One turning vector, and how many steps it has turned
The counts run from 0 to 296.
[152 105 135 105 149 158  93 144 132 121  86 148 149 145  75 119 139  68
 175 108 145 104 120 150 132  75 104 189 151 124  85 121 135 143 127  96
 114 110 105 152 150 120 111 169 118 162 123 129 125 103  99 131 148 150
  94 121 118 141 143 119 100 148  98 129 122 155 154 134 159 134 111 178
 114 136 155  95 102 173  69  99] | 50
[135 119 104 128 130  78 140 135  89 123  90 177  92 172 125 122 162  94
 143 121 132 109 181 138 106  96  74 160 163 148 133 116 108 149 116 118
 109 133 121 107 168 118  98 119 145 180 129 197  86 141 102 107 124  97
 124 148 163 136 131 129 145 135  81 149 141 120 140 102 122 124 114 103
 101  86 143 116 137 133  81  86] | 149
[146  90 128 156 130 130 126 147 105  92  98 166 145 129  95 109 182  68
 132 111 138 103 145 111 115  94  86 163 157 157 120  89 103 167 152  86
  96 103 132  93 154 134 127 133 141 180 114 197 133 127 134 124 142 130
  91 107 152 141 140 147 122 117  98 122 140 146 123 107 167 127 130 165
 127 128 150  83 142 143 110 123] | 196
[150 133 134 141 130  91  96 161  89 104 100 166 105 158 112 117 115 101
 163 125 134 104 153 151 111  75  69 151 170 132 122 107  74 152 118 121
  95 140 104 128 123 104 117 116 114 173 104 173 111 137  76 130 126 132
 101 141 135 123 122 129 127 127 117 123 149 163 142 111 129 102 103 120
 125  58 130 128 146 133  57  67] | 160
[163 147  99 140 150 128 132 143  99 124  91 172 106 174 127 138 112  89
 163 109 135  99 177 151  89  98 108 149 159 140 114 117  65 146 121 121
  79 131  84  97 157  91  96 148 158 134  86 153  77 156 111 112 130 128
 102 171 164 117 121 109 123 143 123 150 128 142 160 108 162 140 101  99
 131 111 149 125 134 147  79  81] | 284
[145 146 133 154 152 115 105 155 127  88 127 178 130 150  92 109  97 113
 156 112 139 100 135 126 135  79  70 169 155 129 130 102 115 179 138  86
 114 130 103 114 142  95 160 127 137 175  80 131 128 125 102 115 142 159
  62 130 146 121 137 132 113 141  78 117 158 153 129 130 145 129  97 178
 100  80 129  96 147 147  79 121] | 42
[148  81 118 183 145 111  84 163 145 123 119 157 158 122 117 103 141 111
 148 122 115  89 119 126 124  96  64 151 149 102  98 119 122 193 127 121
  89 119 116 125 162 122 143 132 143 149  93 153 126  97 107 131 153 151
  93 101 150 120 163 167 104 145  76 166 111 174 135  83 129 138 102 161
 122  90 140 121 145 149  86 106] | 181
[148  99 128 182 164 104  81 146 127 132 122 156 156 136 116 109 128  99
 135 141  99 107 130 120 126  94  83 175 141 102 103 107 146 187 129 119
  67 122 111 118 158 112 149 131 136 151  91 135 128 122  97 127 131 131
  99 104 145 128 134 173 129 152  80 147  99 172 133  87 118 139  99 179
 122  73 110 124 150 161  79 120] | 182
[122  89 114 147 140 110 107 136 130 122 116 158 141 136  94 103 186 113
 143 139 141 101 109 127 133  78  65 163 175  95 105 138 156 168 150 120
  90 108 128 126 158 130 150 141 129 159 126 144 131  91  87 135 158 125
 102 109 122 132 162 132 131 162  88 172 121 168 122 101 140 131  85 168
 100  97 151 131  95 138  62  96] | 179
[150 120 115 101 147 137 149 114 101 154 105 135  77 181  84 118 169  55
 179 156 149 116 134 116  98  99 113 175 168 106 118 128 152 156 140 122
 112 103 105  82 164 134 160 142 126 152 150 170 124 139 100 102 134 102
 143 129 183 132 136 116 129 138 140 143 139 133 135 104 168 123  90 139
 147  96 156 103 114 159  72 106] | 127
[150 113 105 162 132 114  74 182 115 106 106 159 134 156 125 125 142  93
 172 138 155 108 130 154 113  77  68 143 151 103 102 125  92 185 119 120
  76 141 111 121 127 104 122 161 119 128  95 165  79  94 113 134 143 141
 107 125 137 121 136 104 102 137 130 146 126 149 162 103 159 119 111 135
 106  96 173 106 103 143  71  82] | 170
[150 140  84 150 124 129 114 132 113 132  83 166 119 163 122 126 127 106
 162 119 133 101 176 135  96 112  80 136 159 118 136 130  85 170 127 128
  98 131  86 101 161  96 109 150 150 138  97 155  77 133 114 122 123 149
 113 167 164 117 136  99 111 131  96 165 142 155 156  95 150 134  80  96
 105  92 151 133 151 135  83  85] | 289
[132 130  99 114 145 137 120 139 103 123  66 178 100 175 113 135 138  85
 165  87 138 102 181 155 100  92 112 141 154 142 101 139  73 141 108 126
  89 123 102 130 154 102  86 159 147 145  97 162  86 142 108 123 123 144
 121 170 160 127 127 105 104 136 107 162 132 150 165 108 171 130 105 101
 129 126 168 137 127 150  83  60] | 283
[121  99 127 137 132 155 147 112 133 157  87 149 151 151  87  99 151  85
 160 131 125 124 117 122 110  91 124 173 161 133 138 116 147 147 133 105
 113 107 120 110 189 139 120 153 162 207 114 141 167 126 102  95 176 145
 118 105 143 147 147 147 155 164  73 143 125 177 124 100 159 145  83 159
 133 121 123 160 133 166  81 126] | 65
[137 108 104 153 128 105 148 176  85 117 133 161 136 173 109 130 100  87
 176 103 132 106 134 120  92 118 132 149 145 125  89 124  96 123 129 122
 109 141  83 110 159  75 107 170 164 157  91 152  89 123  93  74 136 164
 105 147 137 147 160 107 148 166 107 167 140 134 142 104 133 114 122 126
 128 107 156 116 107 133  83  74] | 98
[130  90 118 118 169 133 155 131  91 160  87 128 105 184  96 105 151  80
 150 130 136 130 168 130 117 124 131 177 142 112 101 141 164 160 114 132
 137 136  80 103 175  88 133 137 155 148 114 164 125 119  99  90 116 126
 146 137 176 140 121 141 121 146  89 155 126 128 123 117 157 157 128 155
 114 113 148  92 142 191  87 106] | 261
[144  86 114 163 125 150 107 134 126 128  74 130 160 119 108 103 123  74
 138 100 101 117 141 127  95 116 121 150 144 124 130  98  91 168 133 121
 104 124  96 115 189 118 117 136 161 189  87 157 149 134 104 118 137 178
 103 104 169 124 134 182 127 138  80 142 124 173 130  90 138 151 112 150
 144 128 124 133 183 163 103 123] | 68
[136 108 104 118 136 122 117 183 124 128 115 120 118 148  89 115 126 107
 164  95 108  95 155 125 125 129 133 148 168 103 104 127  96 170 142 121
 141 132 106 127 163 122 166 147 131 165 140 171 149  99  70 119 107 155
 104 157 181 132 123 138  94 141  78 169 133 154 155  89 135 118  99 143
 137 101 148 120 149 148  92  71] | 113
[131  99 127 151 179 148 137 144  96 174  86 105 124 163 107 103 127  82
 144 130 111 141 146 119  91 117 133 162 141  91 104 135 158 157 128 151
 113 148  74 108 172  88 146 136 156 126 109 141 152 128  85 119 117 153
 142 132 181 133 122 160 121 151  95 161 116 170 124 102 161 167 109 167
 135  99 127 124 151 183  78  93] | 255
[132 127  81 131 112 125 104 118  89 134  83 175 109 152 107 117 160  81
 129 111 106 120 174 159  98  91  77 150 153 137 133 140 113 144 147 128
  98 109 127 123 155 113 114 117 147 165 156 166 131 143  87 134 102  86
 103 148 159 156 133 115 121 108 107 167 128 145 132 123 119 140 125 135
 101  65 100 114 149 171  78  92] | 152
[146 131  90 143 116  92 139 131  79 108 107 189  98 141 128 111 161 100
 125 111 131  92 171 133  95 117  66 162 178 151 138 109  83 147 150 110
 101 127 112  98 154 109 100 102 158 171 120 195  96 157 101 114 120 101
  93 145 161 143 137 133 136 133  98 163 140 129 125 100 112 138 109 118
 106  78 128 105 140 124  88  94] | 150
[128 110 122  88 152 144 131 111  94 125  71 168  93 178  86 131 129  80
 152  93 122 109 176 140 110  82 117 143 157 140  86 149 114 126 114 140
 116 107 100 150 152 109  98 124 131 164 123 151 136 127  97 134 110 129
 127 175 171 127 127 137 117 124 102 155 146 161 169 129 157 128 118 119
 137 100 135 136 142 180  75  64] | 277
[137 118 116 136 123 114  82 160 101 109  76 150 111 158 102 128 134  96
 162 110 152 120 146 175 126  60  70 149 158 105  94 129  95 156 107 131
  98 136 122 156 118 112 112 147 103 145 127 164 103 109  81 143 120 146
 108 134 138 129 130 113 102 141 128 139 126 160 169 113 143 108 115 121
 123  89 152 123 106 167  55  52] | 164
[119 102 107 164 131 109 122 155  94 105 110 169 141 153 132 111 117  79
 150 127 159 111 132 124  71 121  98 136 124 136 139 123 106 149 121  69
 105 141 104  83 167 102  94 117 177 164  75 151 100 142 117  83 140 162
  95 120 145 147 172 131 144 167  92 144 144 122 116 149 143 136 119 149
  99 124 146 107 125 142  66 103] | 217
[155  79 127 165 161 101  84 171 130 105  99 145 154 110 116 104 156  96
 129  99 113  98 136 128 134 104  79 168 161 114  77 102 121 175 119 100
 100 125 110 138 165 125 130 140 133 158 100 174 122 107  99 133 136 143
  78 107 137 132 137 179 104 146  82 147 104 156 143  93 117 134 117 176
 136 108 135  98 134 148  95 105] | 186
[127 117 128 137 144 100 152 136  86 100  84 186 125 153  94 120 155  97
 130  96 133 107 127 120 127  61  64 136 158 142  96 126 115 131 132 130
  94 124 122 123 131 101  89 124 137 185  70 169 142 124  97 130 153 113
 114 129 112 117 141 142 151 144 106 161 164 168 116 100 159 131 108 110
 121  89 150 154 120 142  68  88] | 20
[148  98  89 132 129 118 114 111  80 141  73 155 102 138 147 118 172  76
 114 109 106 112 164 154  77 106  84 163 164 134 112 135 104 140 149 133
  84 112 109 106 165 115 102 118 176 139 120 161 117 166  90 126  98  97
  88 135 162 161 128 146 119 131 114 167 112 137 129 111 110 155 128 130
 126  88 111  98 135 156  87  84] | 146
[125  86 119 130 127 146 137 152  99 123  57 129 141 107  95  96 146  90
 143  86 143 132 138 139  93 113 115 162 162 133 127  96  88 139 129 106
 144 136 101 114 184 126  97 131 161 200  98 191 146 140  91 108 136 170
 101 100 139 147 126 166 133 159  81 135 137 152 133 103 147 144 112 159
 138 149 141 117 139 137 109  94] | 72
[151  84 117 128 166 121 168 152  76 139  94 120 108 142 113  97 161  96
 136  94 144 127 155 101  92 122 122 164 167 127  90 113 128 145 135 116
 136 144  76  94 175 102 128 124 162 142  81 176 139 132  83 105 129 152
 101 118 166 118 137 150 118 166 106 164 136 131 111 107 143 161  97 157
 132 142 156  96 125 136  88  82] | 258
[118 106 126 118 125 130 116 172 106 132 111 158 139 142  96 117 121  76
 162  86 128 130 122 157 118 103 128 162 149 118  99 111 118 133 143  87
 149 142 113 155 141 127 101 130 127 193 122 161 156  94  80 108 128 156
  78 149 147 162 162 122 117 132  76 150 134 159 164 128 145 109 120 174
 112 127 143 124 142 164  65  56] | 231
[128  98 110 133 124 153 168 152 117 148 120 131 134 153  93 104 160 107
 152 107 152 125 124 115 106 109 116 143 161  96 108 118 111 159 167 126
 131 122 101 100 142 121 148 141 149 168 106 169 176  95 100 109 153 165
 105 134 162 111 153 114 117 148 104 165 169 168 128  85 174 120  90 161
 136 135 176 123 129 151  76  73] | 247
[157 149 126 115 152 113 147 137  86 120 106 176  98 176 111 122 111  84
 155  91 121 117 159 128 106  85 116 142 163 167  93 115  76 123 117 121
  92 129  78 102 149  92 101 126 154 145  86 154 112 164  88 107 121 136
 103 165 160 106 128 134 125 144 127 141 143 147 153 110 155 143 104 114
 150  91 143 125 140 151  85  87] | 279
[134  84 116 157 128 163 123 147 105 118  55 124 154 110 110 102 129  69
 151  95 122 129 153 142  88 124 111 154 139 131 129  99  86 163 135 114
 127 129  89 118 171 100 100 125 174 181  95 179 144 147  94 103 118 172
  88 107 158 153 119 168 126 138  78 131 136 150 130 108 135 160 130 165
 135 144 128  99 166 154 112  99] | 73
[138 105  86 154 123 135 138 135  86 139 136 159 143 159 103 130 123  80
 166 111 126 117 136 151  78 113 136 155 151 111 103 152 108 129 180 140
  95 111 106 105 160  82 122 170 180 140 113 111 131 139  77  92 119 145
 101 147 149 174 158  96 127 166 112 164 125 144 131 125 124 143 112 151
 127 105 125  86 103 161  69  71] | 100
[142 110 108 164 132 138 114 116  93 121  90 161 132 158 114 125 145  80
 117 106 112 127 134 133 107  81  68 121 130 112  98 127 127 147 156 143
  66 111 104 130 131  91  94 119 157 148  86 159 152 143 117 140 128  99
  96 140 156 118 145 147 127  97 116 159 148 173 116 102 152 144 124 136
 117  67 125 133 171 192  84 108] | 17
[132  85 100 131 118 164 132 115 147 129  84 155 156 128  87 111 168  79
 164 119 127 100 107 119 113  98 106 156 150 121 114 116 120 154 144 101
 105  91 115 121 173 138 116 154 151 196 111 163 138  97 111 120 170 157
 100 113 151 139 168 131 122 152  80 160 138 175 137  84 171 131  99 160
 127 148 174 129 127 149  94 117] | 61
[102  94 143 136 154 163 108 118 109 102  60 156 127 165  86 113 131  42
 146 133 132 139 136 129 101  74  88 136 115 127 129 133 119 159 107 100
  87 114 117 117 158 131 122 132 149 175 132 146 171 127 117 118 127 137
 126 111 148 135 135 157 149 128 100 128 138 189 123 139 181 119 127 152
 146 108 123 148 151 198  72 113] | 204
[147  85 123 132 156 152 142 150  82 151  95 115 120 139 109 108 151  83
 127  92 121 135 154 126  90 119 134 154 162 106 102 130 128 152 158 130
 131 133  77  91 174  84 134 121 186 133 103 165 145 127  86 113 108 151
  99 115 174 128 126 159 107 151 106 151 114 132 123 115 139 175 117 171
 122 126 139  72 142 165  96  89] | 259
[109 125 114 147 166 110 124 140  94 117  66 174 134 164  99 115 143  84
 131 113 125 131 155 147 126  60  97 153 126 122  98 138 123 141 100 147
  83 135 112 145 146  85 103 150 135 183  86 142 127 136  92 127 137 106
 139 144 123 138 118 145 151 144  97 151 132 173 137 113 150 140 114 121
 112  87 118 168 117 169  68  87] | 24
[154 114  92 155 126 113 151 156  77 125 145 173 135 156 113 128 112  90
 159 107 119 111 138 129  85 118 127 154 153 128  98 136  89 120 161 120
  97 128  86 101 160  84 117 160 184 148  98 126 115 155  79  80 124 146
  97 155 149 169 167 112 124 169 112 156 142 130 126 115 134 138 127 148
 131 103 139  91 121 144  75  80] | 99
[ 97  99 115 124 117 117 107 162 122 136 102 170 131 146 109 117 120  86
 159 101 121 109 138 141 109 123 105 141 140 109 120 141 124 145 133  94
 145 141 128 142 150 126 104 117 133 192 117 161 138  89  95  98 122 166
  86 156 150 160 173 125 124 141  50 171 150 165 153 132 135 106 117 158
  87 117 149 126 151 167  59  66] | 226
[159 103  95 128 139  97 129 131  65 129  91 156 115 126 132 104 166  91
 114 111 120 103 164 134  77 109  93 155 176 146 108 116  97 134 141 121
 101 125 109  95 164 112  88 110 178 146 111 189  92 161  95 119 130 110
  91 127 152 143 146 152 124 151 116 168 129 128 123 103 111 154 116 113
 133  96 126 102 127 131  85  88] | 145
[165 112 118 172 138 152 107 114 132 128 125 163 158 158 112 128 127  59
 170 142 119 111 118 112 105 106 117 176 129 130 119  98 115 170 147 100
  71 112  85  93 163 110 122 158 151 171  95 138 116 126 140 103 168 151
 104 110 163 136 162 133 122 137  96 137 130 173 133  86 168 145 111 168
 139 103 155 114 154 179 101 153] | 58
[151  98 112 106 134 136 156 119  98 137  97 124  90 163  78 111 180  81
 159 130 165  99 129 110  98 100  94 141 181 113 105 126 134 145 146 120
 131 104 106  87 155 141 150 129 132 147 145 188 113 112  98 117 128 119
 122 123 167 119 142 119 108 140 140 167 149 136 143  95 167 120  88 134
 149 113 175  97 118 140  65  85] | 128
[157  93 131 120 155 117 113 151  80 142  77 120 109 123 124 108 166  76
 130 107 133 125 145 139 122 101  78 165 170 115  86 105 141 161 132 107
 129 129 100 122 139 101  85  93 133 150 106 210 121 119 100 145 132 123
  96 114 147 121 133 145 102 112 128 154 132 128 141  96 133 141 121 145
 118 114 162  97 135 158  74  80] | 5
